Each named turn below is shown by a few rows before and after it. Which turns, in which order, take the first row of each later pair to the second? The first pair is answered.
E:
[ -2,  -5,  -1,  -7,  -1, -24,  -7, -12,   3,  -5, -14,  -4,   3,  12,   3,
  -4,  -1,  12, -10,   2, -10,   4,   7,  -1,  14,   8]  ->  [ -1,  -1,  -2,  -3,   0, -22,  -8, -10,   2,  -2, -12,  -2,   4,  11,   4,
  -5,   1,  12, -13,   4, -12,   4,   9,  -3,  15,   7]
[  9, -11,   1, -25,  13,   0,   4,  16,  15, -18,  -6,  -6,   5,   7, -20,
  -5,   2, -11,  10,   7,  21, -12,   5, -10,  11,  -7]  ->  [  6,  -3,  -1, -20,  15,   0,  -2,  17,  15, -14,  -5,   1,   9,   5, -17,
 -10,  -3, -17,   7,  16,  20, -15,   4, -10,  16,  -5]
[  3,   2,  -9,   4,  -1,  -5,   6,   8, -16,  -2,   0,  -3,  -1,   5,  -1,
   7,  19,   9, -14, -20, -17,   2,  -5, -15, -14,  -2]  ->  [ -1,  11,  15,  15,  -9,  -6,   4,   0, -17,  -3, -19,  10,   0,   6,   0,
   8,  15,   1,  -5,  -9,   2,  -1, -11,  -3,   2,  15]
J:
[ -5,  17,   3,  15,  -1,  -5,  -9,   3,  -2,   4,  -1,  11,   3,  -5,   9,
  -2,  -1,  -1, -10,   7,   3,   0,  -8,  -3,   6,   1]  ->  [-3,  7, 14,  7, -2,  0, -5,  0,  5,  3, -6, 12,  3, -1,  3,  0, -8, -5,
 -1,  9, 10, -5, -4,  6, 14,  5]
[ 22, -26,  -7, -19,  11,  12,  21,  23,   1,  -8,  10,  -3,  -9,  16,  -9,
  -6,   4,   7,  33, -14,  -8, -16,  -5,  -9, -12, -12]  ->  [ 17,  -6, -21,  -4,  14,   3,  11,  28, -14,  -8,  16,  -3,  -7,  13,   4,
  -7,  16,  12,  19, -15, -19,  -7, -12, -25, -21, -18]
[ -1,  17,  -9, -10,  -2,   6,   5,   6,   1,   0,  13,  -1,   0,   4,  -3,
   2,   5,   1,   0,   5,  -7,  -6,  -4,  -4, -15,  -4]  ->  [ -2,  24,  -5,  -3,  -4,   6,   2,   8,  -4,   0,  11,   4,   0,   5,   0,
   3,   4,  -3,   1,  10,  -3,  -9,  -8,  -2, -11,   2]
[ -7,   4,   2,  12,   0,  -2,  -1, -13, -13,   7,   5,  -2,  -9, -11,  -9,
  -8, -15,  -9,  -2,   4,  -1,  -2,  20,  -1,  13,   2]  ->  [ -6,   0,   3,   9,   0,  -1,   0, -14,  -9,   6,   5,  -5,  -8,  -8, -10,
 -10, -15,  -8,  -1,   3,  -1,  -4,  24,  -1,  15,   3]
Y:
[ 18,  -2,   3,   7,   5,  -3,  -4, -17,  13, -15,  -1,  -5,  -7,  12,   4,
   1,   4,  -3,  14,   4,   5,   6,  -4,  10,  -8,   0]  ->  [ 16,   7,  -2,   5,   8,   4,  -7,  -7,  10, -13,   2,   1,  -4,  14,   5,
   2,   6,  -6,  14,   9,   6,   2,  -9,   9, -11,   0]
[-16, -26,   4, -10,  -1,  10,   2,  12,  14,   7,   9, -10,  -1,   0, -24,
 -10, -14,   8,  26, -15,   5,   4,   8,  -2,   4,  15]  ->  [-18, -19,  12,  -5,  -6,  12,   0,  14,   8,   8,   2,  -4,  -3,   3, -22,
  -7, -12,  10,  31, -10,  10,   4,   2,   2,   5,  22]
[  2,  -4,  -9,   4,  -5,  -4,  13,  22,   4,   3,   1,   6,   7,  -9,  -4,
   2,  24,  -1,  -5,  -7,   9, -11, -10,   2, -14,  -5]  ->  [  6, -14, -10,   2,  -3,  -9,  14,  15,   8,   2,   5,  -2,   5, -13,  -6,
   0,  19,  -2, -10, -12,   4,  -9,   0,   0, -14, -10]
[  7,   0,  -4,   9,  -1,  -9,   1, -11,   1, -11,  -4, -13, -10,  -6,   2,
   4,  10,   1,   1, -15,  -6,  -2,  -3, -10, -13,  -5]  ->  [  5,   7,   3,  12,  -4,  -6,  -2,  -5,  -3, -11,  -8,  -6, -12,  -3,   2,
   6,  15,   0,   6, -10,   1,  -4, -10,  -9, -13,   0]
U:
[  4, -14,  13,  -9,  -3, -14,   5, -14,  -3,  -2,  -6,  -9,  -3,  -5,  -3,
   2,   5,   3,   0,  -6,   5,   7,  15,  -7,   0,  -3]  ->  [  1, -12,  -1, -23,   5,   4,  -4,   5,   5,   4,   4,  -2,   5,  -7,  -6,
  -4,  -2,  -6,   2,   9,   0,  -3,  16, -10,   1,  -6]
[  3,  -6, -12,  -9,   1,  10,   0,   2,   4,   0,  12,  -6,  -2,  -5,  -2,
  -5,   0,  -4,   1,  -3,  -9,   4,   5,  -3, -11,  -8]  ->  [  3,   7, -13,   2,  -4,   4,  -2,   9,  -5,  -3,   6,  -2,  -6,  -2,   5,
  -1,  14,   0,   3,  -1,  -6,   7,  -6,  -5, -18,  -4]
[  7,  -6,   2,  -1,   3,   2, -14,  -4,   7,   2,  13,  -3,  -8,  -6,   8,
  -1,  -9,  -8, -12,   4,  -5,   6,  11,   3,  11,  -8]  ->  [  5,  13,  -4,   3,   2,   6, -17,  11,   0,   2,  11,   5,  -7,  -3,  14,
   3,   2,  -8,  -9,  11,  -2,   3,  -2,  -2,   3,  -5]
Pairs:
(two turns a pair)
[  7,   4,  21,  17,   3,   7, -19, -11,  17,   1, -29,  28,  20,   8, -15,
  10, -12,  -8,   6,  23,   5,  -1,   2,  10,  -1,   2]  ->  [  9,   0,   4,   0,   5,  24, -18,  10,  19,  -2, -18,  29,  18,  16, -20,
  13,  -6,  -2,  15,  23,   1,  -4,  -5,   5, -15,  -5] | J, U
[ 19,  16,   4,  12,   2, -13,  -8, -10,  -9,  11,   3,  -4,   6,   3,  -2,
 -11, -20, -19,  -1,  14,  -5, -12,   7, -14,  20, -10]  ->  [ 23,   3, -18,  -7,   3,  -4,  -2,  10, -10,   4,  18, -10,   1,  10,  -8,
  -5,  -8,  -5,   8,   3, -11, -12,   4, -19,  -3, -24] | E, U
[ -6,  11,   1,  -2,  -3,  13, -13,   6,  14,   4,   2,  17,   8,   0,   1,
  -2, -11, -19,   4,  34,   4, -15,  -7,   3,  15,   5]  ->  [ -4,   7, -33,  -8,   1,   2,  -6,  19,   2,  -5,  21,  -3,  -1,  -1,   6,
   0,  10,   4,  -7,   6, -17,  -3,  -7, -16, -19, -16] | E, J
[ -3,   6,  -8,  -3,   4,   9,  -7,   1,  11,  15,   6,  11,  13,  -6,  -4,
 -11,  -8, -12,  -6,  17,   3,  -1,   5,   3,  10,  -1]  ->  [  4, -17,  10, -10,  -7,  -1,  14,  -7,   4,  -1,  -8,  -1,  -4,   7, -11,
   1,   4,   7,  10, -12,  13,   4,   2,  13,  -6,   2] | E, Y
[  2, -20, -11, -22,  -4,   7,   5,  -3,   9,  -5,  12,  -9,   6,   5, -10,
   2, -10,   4,   6,  -6,  -1,  -2,  11,   2,  -1,  -4]  ->  [ -1,  -4,  16,  -2, -15,  -4,   6, -11,  -3,  -8, -13,   2,   1,   9,  -4,
   8,  -2,   3,  16,  -3,  16,  -2,  -3,   9,   7,  12] | J, E
[  3, -19,   2, -14,   2,  -6,  -2, -11,   5, -21,   7, -14,  -1,  -4,  -4,
   9, -12,   4,  -2, -13,   0,   4,  12,   0,   5,  -4]  ->  [ -4,  17,  -7,   1,   5,   0, -22,   4,   0, -10,  10,   5,   8,  -9,   8,
   3, -11, -10, -10,  15,  -5,   0,   0,  -8,   9,   2] | Y, E
[  1,  -2,  -4,  35,  18, -13,  -7,   3,  -2,   8,  12,   3, -27, -10,   5,
  -6,   4,  -8, -12, -12, -11,  -6,  -2, -12,  15,  12]  ->  [  4, -14,  11,  26,  16,  -5,  -4,  -2,   9,   6,   1,   5, -27,  -7,  -5,
  -5,  -9, -12,   1,  -6,   0, -13,   0,   2,  27,  18] | J, J
[  5,  13,  -3, -27,  20,   0,  -4,  -6,  20,   0, -16,   0,  22,   9, -12,
  11,  -2,   6,   1,   8,  -4,  -4,   3,  -2,   3,  -6]  ->  [  5,  14,   9, -14,  15, -16,   3, -19,  11,  -3, -31,  -2,  17,   9,  -9,
  16,   7,  16,   1,  -5,   1,   1,  -1,   1,   1,  -2] | U, U
[ -3,  19,  13,  19,  -6,  -8,  -9, -21,  -3,   6,   2,   1,  -2, -14,   5,
   2,  -5, -11, -18,   9,   0,   6,  -4,  -1,  17,  -5]  ->  [ -5,  14,  10,   3,  -5,   9, -11,  -8,   7,   9,   3,   8,   3, -12,  -3,
   1, -14, -20,  -9,  21,   3,  -6,  -4,   7,  19,  -2] | J, U
[  7, -21,  -8, -10,  -1, -12,   9,  -7,  -3,  -1,  15, -15,  -5,   0,   0,
   2,  11,  10,  -5, -16, -18,   6,  19, -12, -16, -13]  ->  [  1,   3,  21,  14, -15, -22,   7, -12, -17,  -4, -14,  -1,  -9,   3,   8,
  11,  21,  10,   4, -10,   3,   6,   1,  -4,  -9,   8] | J, E
[  4,  -1,  16,   6,  -1, -12,   6, -18,   1, -10,   1,   2, -14, -21,  17,
  -6, -13,  -8,  -3,   2, -15,   2,   8,   0,   4,  -2]  ->  [  4,   7,  -7,  -1,   4,  -6,   3,   6,  -5, -11,  13,   0, -13, -18,  19,
  -5,  -4,  -2,  -3,   1, -23,   1,   1, -13, -12, -10] | Y, E
[  0,   0,  -3,  -9,  -5,  14,   1,  11,   1,  -3,  -4,  14,   1,   5,  -2,
   4,  -5,   3,  12,   9,   5,  -9, -12,  10,  -6,   1]  ->  [  1,  -3, -22,  -7,   5,   7,  -3,  11,   0,  -2,  11,   4,   3,  -1,   5,
  -1,  -5,   6,  -6,   4, -11,  -2,  -1,  -3, -12, -12] | Y, J
[  2,  -8,   0, -12,   3,   7,  -1,   6,   5,   0,  -6,  -4,  -3,   5,  -6,
   2,  -6,  -6,   9,   6,  -2,  -5,   8,   7,  -2,   9]  ->  [  3,  -9,   1, -10,   6,   3,  -4,   1,   8,   3,  -4,  -2,  -2,   0,  -4,
  -2, -12,  -8,   3,   6,  -6,  -2,  12,   6,   4,   8] | E, Y
[-6, 15,  2,  0, -7, 15,  0, -2,  0,  0, -6, 11, 11, 11,  2,  3,  0, -5,
 15,  9, 27, -9, -8, 17, 11,  2]  ->  [ -7,  20, -15,  10,  -6,  -5,   4,  -3, -16,  -5,  -1,  -2,   3,  11,  11,
   7,  16,  12,  -1, -11,  10,   6, -10,   0, -11,  -7] | E, U
[  2, -12,  15,  15, -12,  -8,   3,  10, -21,   1, -16,   5, -13,  -2,   2,
  17,  11,   0,   6, -16,  14,   7, -10,  16, -11,  -1]  ->  [  1, -16,  -7, -10,   1,  23,  -9,  32,   0,  12,   9,  12,   2,  -6,  -7,
   6,  -9, -16,   4,   9,   4,  -7,  -3,  12,  -4, -12] | U, U
[  3,  21,  -1,  30,  10, -17, -14, -13,  14,  29,   4,  23,   7, -21,   3,
  -8, -36, -21, -15,  24,  -3, -21,  11,   0,  36,   0]  ->  [ -1,  40, -10,  23,   4,   0, -20,  21,   6,  23,  -1,  39,   6, -10,   4,
   1, -21, -20,   0,  40,   5, -29, -14,   0,  19,   5] | J, U
[ -3,  10,   3,  12,  -9,  -2,  13, -14,  -4,  -9,  -4, -18, -10,  -5,   8,
  -7,   4,  12, -17, -23, -20,   3,   8, -19,  -1, -10]  ->  [ -7,  21,   4,  20,  -3,  -1,   1, -13,  -3,  -1,  -2, -11,  -5,  -7,  12,
 -10,  -2,   2, -21,  -7, -19,  -1,   7, -21,   7,  -7] | E, E
[  0,   7, -10,  -8, -10,   4,   3,  22,  -6,  -7,  11,   8,   2,   5,  11,
   3,  19,   2,  -1,  -5,  -2,  -3, -14,  -9, -16,   4]  ->  [  4,  -6,  17,   5, -18, -15,  15, -10,  -5,  -8,  -6,  -1,  -3,   2,  10,
   5,  10,   1,  -2, -20,   8,   3,  -3,   1,   1,  12] | J, U
[  1,   4, -21,   7,   8,  23,  -3,  18, -12,   1,   9,  -1,  -1,   9,   4,
  13,   1,  -3,  15,   9,  -2, -20,  -5,   3,  -2,  15]  ->  [  6, -23,  -2,   7,   8,  11,  12, -13,  -2,   0,   2, -18,  -7,   6,  -1,
  11, -11,   0,  11, -10,  -1, -13,  15,  13,   9,  13] | U, U
[ 10,   6,  28,   6,  11, -11,  10, -10,   0,  -2, -14,  22,  -4,  -4,  10,
   5,  -5,  -4,  -5,   7,  -9,   9, -12, -18,  -7,  13]  ->  [ 13, -14,  21,  -9,  17,  -4,  15, -17,  13,   0,  -3,  13,  -4,  -8,   4,
   0, -17,  -5,  -7,   1, -19,   7,   4, -17,  -2,   4] | U, J
[-10,  10,  14,   5,  10,   8,  -4,  10,  -5,  11,  -9,   4,   6,  -9,  -1,
  -3,  -8,  -7,  12,  18,   3,  -4,  -3,  12,  11,  10]  ->  [ -9,   0,  22,   8,   9,   3,   3,  -4,  -2,  11, -12,  -3,   3, -10,  -4,
  -4, -10,  -5,  12,  10,   4,  -1,   1,  15,  14,   8] | U, U
[ -8,   9, -24,   9,  11, -13,  -3,  22,   2,  -2,  14,  -9,   0,  -3,  13,
  -1,   6,   0, -26,  -4, -26,   5,   9, -18,  -4, -11]  ->  [-13,  26,   4,  32,   1, -23,  -5,   7,  -6,   0,  -9,   2,  -1,  -2,  18,
   2,   9,  -4, -22,   3,  -7,   4,  -1,  -8,  10,   8] | U, J
[-11,  14,  14,  -1,   3,  10, -11, -17,   1,   8,  -6,   7,  15, -10,   3,
  -4,  -8, -17,  -2,  16,   2,   4,   1,   4,  17,  10]  ->  [-13,  18,   4, -11,   2,  23, -10,   5,  -1,   4,  -3,  15,  16,  -2,   0,
  -1,   2, -14,   7,  21,   3,   0, -13,   1,   7,   9] | J, U
[ -1, -18,   1, -26,   7,  23,   9,  13,  12,   4,  -6,   8,  -5,  12, -13,
   0, -17,  -6,  17,   2,   0, -17,   6,  11,   6,  -4]  ->  [ -5,   7,  -6, -15,   4,  23,   3,  28,  -2,  -2, -11,  19,  -4,  17,  -5,
   6,  -1,  -2,  19,   7,   3, -17, -12,   4,  -4,   0] | Y, U
[  3,   9,  17,  11,  -4,  -5,  -3,  -6,  16,   6,  -6,   9,   4, -10,   5,
  -8, -17, -22,  -2,  18,  15,  -3,   5,   9,  36,  13]  ->  [  2,  20,  20,  21,  -7, -10,  -6,  -1,   5,   3, -12,  12,   0,  -7,  10,
  -2,  -6, -17,   0,  16,  17,   0,  -4,   8,  28,  18] | U, U
[ -2, -19,  10,  -1,  -9,   8,  14,  -9,   6,  -7, -15,  -8,  -1,   5,  -3,
  -3,  -7,  -2,   4,  -9,   6,   0,   5,   9,  10,  -2]  ->  [ -5,  -7, -14,  10,  -2,  -2,  12,  -2,  -6,  -9,  -2, -15,  -2,   3,   8,
  -3,   5,   8, -11, -19, -10,   9,   4,  -8,  -6, -14] | J, J
[  5,  -5,  23,  29, -16,  19, -14,   1,   1,   8,  -4,   3,   6,  -3, -10,
  -5, -20,  -2,   3,  29,  25, -10,  -2,   2,  22,  12]  ->  [  4,  -2,   4,  11, -16,  35, -14,  29,  -2,   3,   5,   5,   5,   4, -15,
  -1,  -9,   3,  15,  32,  20, -15, -11,  -2,   1,   6] | J, U
[-14,  -2,   1,  -4,  -3,  14,  10,   5,  10,   6,   9,  -4,  -4,  10,   1,
  -1,   3, -11,   9,  -6,  10,  -5,  -8,  -1, -12,  -6]  ->  [-17,   9,   2,   7,  -1,   9,   1,   2,   7,   9,   5,   1,   0,   6,   7,
  -4,   2, -17,   4,   0,  10,  -6, -12,  -4,  -5,  -4] | U, E
[ 21, -21,  14,  -2,   0,   5,  -8,   9,  24,  12,   5,   3,   9,  -9,   9,
  -7, -18, -30,   2, -10,   9,  -4,  25,   8,   3,  20]  ->  [ 18, -16, -10,  -7,   7,   9, -12,  22,  21,  14,  22,   0,  10, -11,  12,
 -10, -11, -26,  -8, -11,  -5,  -2,  24,  -6, -10,   9] | Y, E
[ -5, -19,   1, -17,   1,  12,  13,   4,   0,  -5,   2, -10,  -9,   5,  -3,
   5,  17,  17,   7, -12,   5,   2,  -3,   7, -18,  -3]  ->  [ -5, -13,  -4, -18,   0,  17,   9,  12,  -1,  -3,   4,  -7,  -6,   4,  -4,
   5,  18,  14,   7,  -6,   4,  -1,  -3,   3, -20,  -3] | U, U
[ -6,  -2, -25,  -6,   4,  20,  -6,  29,   9,  18,  16,   1, -10,   6,  -5,
   3, -18, -10,   3,  11,  -7, -18,  -4,  -2, -14, -10]  ->  [ -5,   4, -28,   9,   0,  -4,   0,  21,  -9,  11,  14, -11, -19,   6,   6,
   8,   2,   5,  -7, -12, -14,  -2,  -5,  -9, -29, -17] | U, Y
